In the data rows, 50 means zero.
Some points, one per row:
56|53|53|78|27|17|51|46|55|43|50|77|15|49|41|43
35|70|52|63|49|49|10|46|54|51|37| 8|44|39|45|57
65|45|53|79|28|39|42|52|49|36|51|92|50|58|52|22
33|50|34|56|81|52|14|31|58|50|48|59|78|40|67|61
60|22|50|62|32|28|59|52|48|39|48|91|26|60|43|39
39|48|50|37|77|32| 9|43|61|61|31|56|58|46|63|75
51|42|42|71|46|33|63|43|53|33|42|96|28|62|58|30
49|69|38|37|80|47|22|48|48|47|36|35|89|66|58|48
61|25|46|81|40|45|56|43|52|12|42|70|30|66|49|39
46|33|49|59|46|28|79|44|51|37|53|80|11|52|56|38
45|51|46|74|18|27|61|50|54|39|52|83|29|59|45|26
51|45|45|44|73|53| 0|44|54|54|37|33|63|49|54|46
39|67|49|34|72|34|14|46|55|39|30|31|73|69|59|56
64|34|47|48|52|30|53|54|55|34|50|95|14|57|54|40
48|55|39|62|70|35| 0|35|53|53|41|35|70|44|61|51
44|63|36|26|65|49| 6|43|57|63|25|31|41|43|59|52
55|23|49|60|35|33|60|47|54|35|51|99|43|58|44|46
39|18|54|56|47|36|45|51|54|26|56|78|21|72|51|29
42|30|47|71|43|45|85|54|51|34|52|90|59|68|51|38
43|59|56|24|66|53| 6|47|55|67|41|19|55|47|63|57
48|74|40|44|70|44| 7|46|59|56|39|30|79|45|60|52
48|54|52|21|72|60|21|39|53|54|28|17|72|49|61|58
37|26|42|28|60|41|16|41|60|52|27|53|65|54|77|68
40|71|48|54|82|39|12|47|53|49|38|25|55|62|62|69
48|61|46|62|79|28| 5|51|50|57|45|42|75|60|63|49
44|39|48|52|30|30|41|46|55|21|49|83|38|70|54|18
44|46|50|17|58|49| 0|46|55|47|38|48|57|52|61|53
65|27|51|63|25|40|51|53|54|42|38|94|46|64|72|37
71|20|58|66|11|34|52|55|52|36|52|71|30|56|55|48
43|60|50|21|78|48|12|42|55|43|37|40|67|40|63|70
47|91|40|33|76|52|12|47|51|56|37|42|46|42|56|50
48|66|35|38|54|68| 0|35|54|58|40|51|64|46|62|53
Here are 19 more points, each followed by its number:
58|28|50|49|28|31|73|60|57|23|48|59|18|73|57|38 0
59|42|51|64|24|36|43|53|55|41|50|92|23|75|49|39 1
54|20|45|66|41|40|54|51|50|37|55|92|25|66|65|40 2
53|17|46|61|57|33|50|47|48|43|47|92|22|60|48|32 3
54|14|35|69|50|38|43|50|49|38|58|80|22|73|59|40 4
49|21|56|57|23|35|56|50|54|30|54|95|53|54|56|34 5
60|34|45|76|28|37|76|58|54|30|46|82|31|57|59|34 6
59|28|52|83|25|22|60|54|55|42|45|63|26|68|51|33 7
54|43|46|86|45|43|57|43|53|31|52|82|14|66|45|58 8
44|70|44|39|46|45|14|32|56|55|26|42|72|63|58|81 9
56|47|51|63|32|28|54|50|48|27|52|93|17|60|48|43 10
55|29|50|63|61|30|72|49|56|26|57|94|41|60|52|36 11
38|57|39|63|71|40|12|41|59|54|22|59|64|52|64|76 12
58|35|52|70|55|32|33|59|51|29|55|90|25|71|55|43 13
46|23|43|68|44|42|52|44|53|27|48|91|22|66|55|46 14
45|39|55|85|45|35|34|54|51|36|39|86|33|65|48|24 15
39|90|50|52|65|54| 7|50|56|43|40|35|63|57|44|38 16
49|62|38|45|94|58|21|36|55|49|33|41|70|41|52|71 17
59|34|39|81|32|37|53|51|54|40|58|82|18|70|50|45 18
Which of these numbered points is nearest to each point below, ignoring the direction in which the first points spread most? Its number follows each.
41|67|47|34|66|51| 5|38|56|45|46|47|85|52|57|65 > 5
55|15|50|72|40|33|35|51|52|39|42|88|40|69|60|43 > 2
59|35|46|75|41|32|50|61|55|34|40|78|13|65|58|33 > 18
50|49|44|29|72|49| 0|42|57|60|34|25|52|52|54|47 > 3
42|56|49|45|78|53| 4|43|55|62|41|30|77|51|65|52 > 2
59|25|49|76|33|31|51|53|57|45|50|94|34|61|56|38 > 2
38|53|42|64|77|36| 9|42|50|37|47|40|74|43|64|71 > 12
39|49|44|38|79|46| 8|42|52|39|26|40|59|60|55|74 > 14
40|76|54|27|67|47|18|36|58|39|34|34|75|58|51|70 > 9
62|27|56|62|14|30|53|57|54|41|48|91|46|56|53|34 > 5
Now 19 new points, numbered from 0 again:
48|76|41|38|73|54| 9|33|53|62|42|35|60|47|68|68 0
47|66|44|42|83|46| 9|51|52|63|34|40|74|33|53|48 1
58|51|51|27|84|51|29|27|52|44|43|28|75|53|75|57 2
43|39|59|79|37|32|81|39|49|36|48|83|33|69|50|47 3
43|36|55|73|59|36|30|49|54|38|46|94|25|56|54|32 4
54|26|53|65|27|32|35|53|55|32|50|92|51|63|44|30 5
57|29|55|75|48|42|64|47|53|48|46|82| 9|69|51|41 6
57|51|52|87|56|29|39|48|53|36|49|87|19|56|49|46 7
50|68|42|39|88|49|13|52|53|58|38|28|61|57|58|69 8
54|30|52|49|30|13|61|43|52|33|60|82|40|56|54|23 9
56|87|40|40|84|53|15|45|55|37|46|42|65|47|59|59 10
41|63|54|33|64|34| 0|42|55|53|32|42|61|65|60|46 11
47|32|47|73|21|43|47|49|56|17|52|68|18|57|46|31 12
51|22|54|70|47|32|51|52|57|38|55|97|28|58|51|42 13
43|62|40|38|58|41| 0|40|52|52|36|28|51|60|67|68 14
57|73|38|43|73|46| 3|42|55|49|31|35|68|46|61|49 15
44|23|52|79|43|46|57|40|54|16|41|86|45|60|47|39 16
50|10|53|64|26|37|48|49|51|43|47|83|23|55|56|43 17
52| 9|43|64|28|28|71|44|57|27|56|62|39|58|55|35 18
Which of these numbered points is nearest to each point below, ignoring the direction in which the first points spread most? Its number follows each.
52|22|44|74|38|45|74|51|51|49|47|86|28|70|54|33 > 6
46|69|40|25|80|53|12|47|53|62|41|22|57|50|45|56 > 8
47|75|41|38|54|38| 2|55|49|44|40|35|27|53|62|66 > 14
56|45|50|74|40|31|54|51|53|30|42|96|21|57|47|41 > 7
51|24|56|80|30|19|59|54|56|37|58|73|42|68|49|32 > 18
40|73|47|44|66|51| 0|40|54|56|36|39|66|47|61|45 > 15
53|38|65|74|37|25|78|43|54|46|48|83|26|65|55|55 > 3
48|82|37|23|71|48|19|35|53|55|40|44|57|64|70|65 > 0
42|43|40|45|57|46| 0|44|56|54|32|26|52|47|57|54 > 17
33|76|49|33|87|54|26|51|60|25|34|54|64|63|47|45 > 10
